Families of rows that turns and mirrors carry onto each other, the same ones carrying the whole set onto itself: the rest of each named row's family, in list order:
5 families of 8 rows:
Peb: [ -3  21   2  18  -2  -2   3  -2   2  -6   1 -13   8  24 -13  11  -8  -6
  -4   4 -11 -11 -10]
kuro: [ -2   4   0  14 -18   1   2 -10  -8  -9   7   5  -3  -5   1  -1   5 -16
  -5 -13 -19 -11  -7]
diso: [ -1  -3  11   5  -7  13   6  -9  -8 -11   0   7   6   9   6  10  13  -5
   7  -4 -10   2   4]
Kal: [  0  24  -3  19  -4  -3  -4   7   3  -3   3  -8   9  19  -8  11 -10  -1
  -7   2  -6  -9  -8]
koba: [ -7  -2   7  16 -21   3   4 -10  -5  -8   1  -1   1   0   0  -8   5 -11
  -4 -18 -18  -6  -4]
kel: [ -2  -3   9  11  -6  17   4  -6  -4  -7   3   4   4   7   6   4   8   0
  10 -11  -4   5   6]
Boga: [  2 -17  14   9 -12  10  -4  -6   0   0  -3   5  -3  11 -15   2  -7  -8
   1  23 -20 -12  -6]
roso: [ 13   4   0   9  -6  -4  -8  14   6  -4  -6  -5 -12   2 -15  -9   2   3
  -5   4   1   0  -8]
libu: [-16  -6  -6   1  -6   2  -7   8   1   7   5  -2  -3   0  -7  -5  -6  11
  -2   6   0   3  -5]
pifep: [  1  -8  10   8   1  -4  18  -4  -9   0   4  10   0  17 -22   0  -3  -2
   4  13 -13 -19   0]
bonag: [  0  19  -3  17   0  -9  -1   1   3   1   6  -4  12  16 -10  15  -8  -3
   0   5  -7 -14  -7]
bapu: [  3  -2  13  -3   0  -9  19  -4 -10  -3   1   8   1  11 -19  -2  -3  -4
   3  13 -12 -16 -10]
fenul: [ -2 -13  12  10 -14  11  -5  -5  -5  -5  -2   5  -8  13  -4   5 -11  -9
  -6  25 -17 -11 -11]
nel: [ -1 -15  11   3  -3  -8  17 -10  -7  -4   0   8   1  14 -20  -3  -1  -6
   5  14 -13 -13  -6]
fofun: [-14  -2 -10  -1  -2   4  -3   9   3   1   6 -11  -3   0 -12 -13  -2   7
  -2   3  -6   1   0]
senil: [ -8   5  -1  17 -21   3   6 -12  -8  -9   4   6   3   4   5   0   6 -11
  -5 -13 -19  -9  -4]
vusik: [  1  25  -1  20  -4  -1   1  -2  -2  -3   7 -10   7  21  -8  11  -9  -4
  -4   3  -5  -6  -4]
kab: [ -1 -12  14  -1  -1  -5  16  -1  -6   0  -2  12  -3  10 -21  -4  -1  -2
   0  14 -12 -14  -7]
vozos: [ 14   1   5   7 -13  -6  -6   9   2  -7  -6  -6 -15  -1 -12  -8   3  -2
 -10   1   2  -2  -9]
lapug: [  8  11  -7  22  -6  12   9   6  -9  -5   4  -6  10  20  -5   0  -6   2
 -19   6  -6  -1 -16]
Mep: [-14  -5  -3   0  -1  -1  -5  13   2   7   3  -4  -5  -2 -14 -12  -8   5
  -5   9  -6  -1  -6]
pipu: [ 16   0   2  12  -7  -2  -5  11   6  -9  -5  -9 -14  -6 -15  -6  -2   2
  -7  10  -4  -6 -10]
rotu: [ -5   4   8  17 -18  -1   8 -17 -10 -10   6   4  -2   3   1  -1   5  -8
  -7 -12 -17 -15  -5]
zug: [  6   9  -3  29  -7  13  14   3 -10   1  -1  -4   3  20  -7   3  -5   2
 -15  10 -10   0 -15]
Foviv: [  0  26   1  15   1   0   1  -1   4  -6   6 -11   9  14  -5  11  -7   2
  -3   1  -4 -10  -7]
muf: [  2   9  -8  24  -6  12  10   1  -9  -5   4  -6   4  15   3   0  -3   9
 -19   8  -4  -1 -14]
tifuz: [ -4 -16  14   7 -10   7  -2  -7  -2  -4  -5   5  -4  11  -5   4  -5 -13
   2  24 -20 -11  -4]
dak: [ -7  -1   6  16 -20   5   5 -15  -9  -6   7   5  -1   3  -3   1   8 -13
  -5 -14 -17  -6  -1]
kig: [-10  -4  -6   3  -1   4  -2  10   1   7   5 -10   0  -4 -11  -9  -5  14
  -6  14  -7  -1  -7]
togaf: [ -7   1  -8   3  -4   4  -5   9   2   7   6  -6  -5  -1 -14 -14  -9   9
   0   8  -4   3  -4]
gad: [  0 -19  16  11 -13   6  -7  -8  -4  -5  -5   0  -6   6  -7   3  -1  -4
  -3  23 -19 -12  -5]
gab: [ -2  -1   5   6 -10  14   5 -12  -5 -16   3   4   8  13   5   6   8  -2
   9 -10  -6   2   2]
kor: [-1 -1  4  0 -3 12  2 -8 -6 -8  2  5 11  7  6  8 14  3 11 -4 -8  3 -1]
pizu: [  7  13  -9  25  -9   7  11   3 -13  -3   1  -2   9  20   1   2   1   3
 -16   5  -8  -1 -12]
Tufe: [ 10   0  -1  12  -7  -2  -4  10   4  -7  -4  -6 -18  -4 -20  -7   6  -1
  -1   0  -5   1  -3]
zeze: [  1 -17  12  11 -11   9  -2  -2  -2  -4  -4  -2   3  17  -8  -1  -9  -8
  -2  26 -19 -15  -2]
votaf: [  0 -13  14   4  -1 -11  15  -6  -7  -3   2   8   0   3 -21  -1   1   0
   3   9 -16 -19  -7]
latus: [ 11  -4   1   8  -4  -5  -7  12   6  -5  -4 -10 -10  -3 -19 -10   1  -4
  -5   5  -2   2  -8]
pedar: [ -6  -2  11   9  -3   9   4 -14  -6 -12   3   3   8  11   6  14   9   3
   9  -5  -5  -1   1]
vufa: [  8   3  -6  22 -11  10   6   2 -10   0   0  -2   9  22   0   3   2   7
 -20  12  -6  -2 -16]

Which other rows belong to the same family as koba? Peb, kel, pifep, fofun, zug, Tufe, zeze
Which other rows belong to the same family as togaf? Boga, nel, vusik, lapug, dak, gab, latus
Which other rows belong to the same family as vufa? kuro, libu, bonag, bapu, fenul, vozos, kor
Which other rows belong to the same family as diso? Kal, roso, senil, kab, Mep, tifuz, pizu

Families of rows that turns and mirrors carry onto each other, the same ones carrying the whole set onto itself: the rest of each named row's family, in list order:
4 families of 4 rows:
L: [  6  -5   2   7  12  -3  -1   6  -5  12   0   4   6  15  -9   6   3   8
 -11   7  -2]
C: [-13  21   0  10   1   1 -13   8  14   3   2   0   2  -6   6  11  -5  -3
   8   3   1]
B: [ -2   8 -12   1  -8 -11  -1  12   4  -9   8  -3   6  -4  10 -21  -6   0
   7  -4  12]
Q: [ -1   0   0  10  -1   3   6  -2 -15  -1   9   8  -8   5  -2 -11   5  14
 -12  22   4]
K: [  6 -13  -4  11   6  -3  -8   7   0  11  -6   3  11   8  -6  -2   2   7
  -9   9 -11]
S: [ -1  -5   0   7  -4   5   5   0 -14  -5  11   8  -7   8   6  -8  -1  12
  -5  26   2]
N: [ -8  19  -3  11  -6  -6 -17  10  13   2   6  -4  -4  -8   4  12  -5  -3
   3   2   4]
P: [ -2  10  -5   4  -5 -14  -2   7  -1 -13  20  -6   1  -8   9 -11  -4  -4
   8  -5   7]
D: [  6 -11   3  11  12   3  -5   5  -5   7  -2  -2   6   9  -7   4  -4  13
  -5  11 -11]
U: [  2  -2  -4   6  -7   9   4   0 -19  -1   4   9  -3   8   5  -8  -2  19
  -8  17   6]
A: [  6 -10  -5   8   5  -1  -5   8  -2  11  -2  -4   7  12  -8   6  -2  11
 -14   5  -5]
X: [ -3   8  -7   4  -6 -11   1   5  -2 -11  10  -3   1 -13   4 -18  -5  -3
   8  -9   9]
R: [ -6  14  -9  -2  -5  -6   0   6  -3 -10  11  -3   6  -8  10 -11 -13  -5
  10  -4  12]
W: [ -3   0  -3  12  -4   8   3   2 -10  -2   4   9  -1  12   8 -15  -2  13
  -5  25  11]
F: [-10  13  -2  14  -3  -3 -17   6  15   4   0  -3   4 -11   8   5  -6  -6
   8  13  -3]
Z: [-12  13  -3   5  -2  -2 -17   9  13  -1   1  -5   1 -17   0   8  -7  -1
   8   4  -2]

Which other rows belong to the same family as B? K, W, F
Which other rows belong to the same family as U? D, R, Z

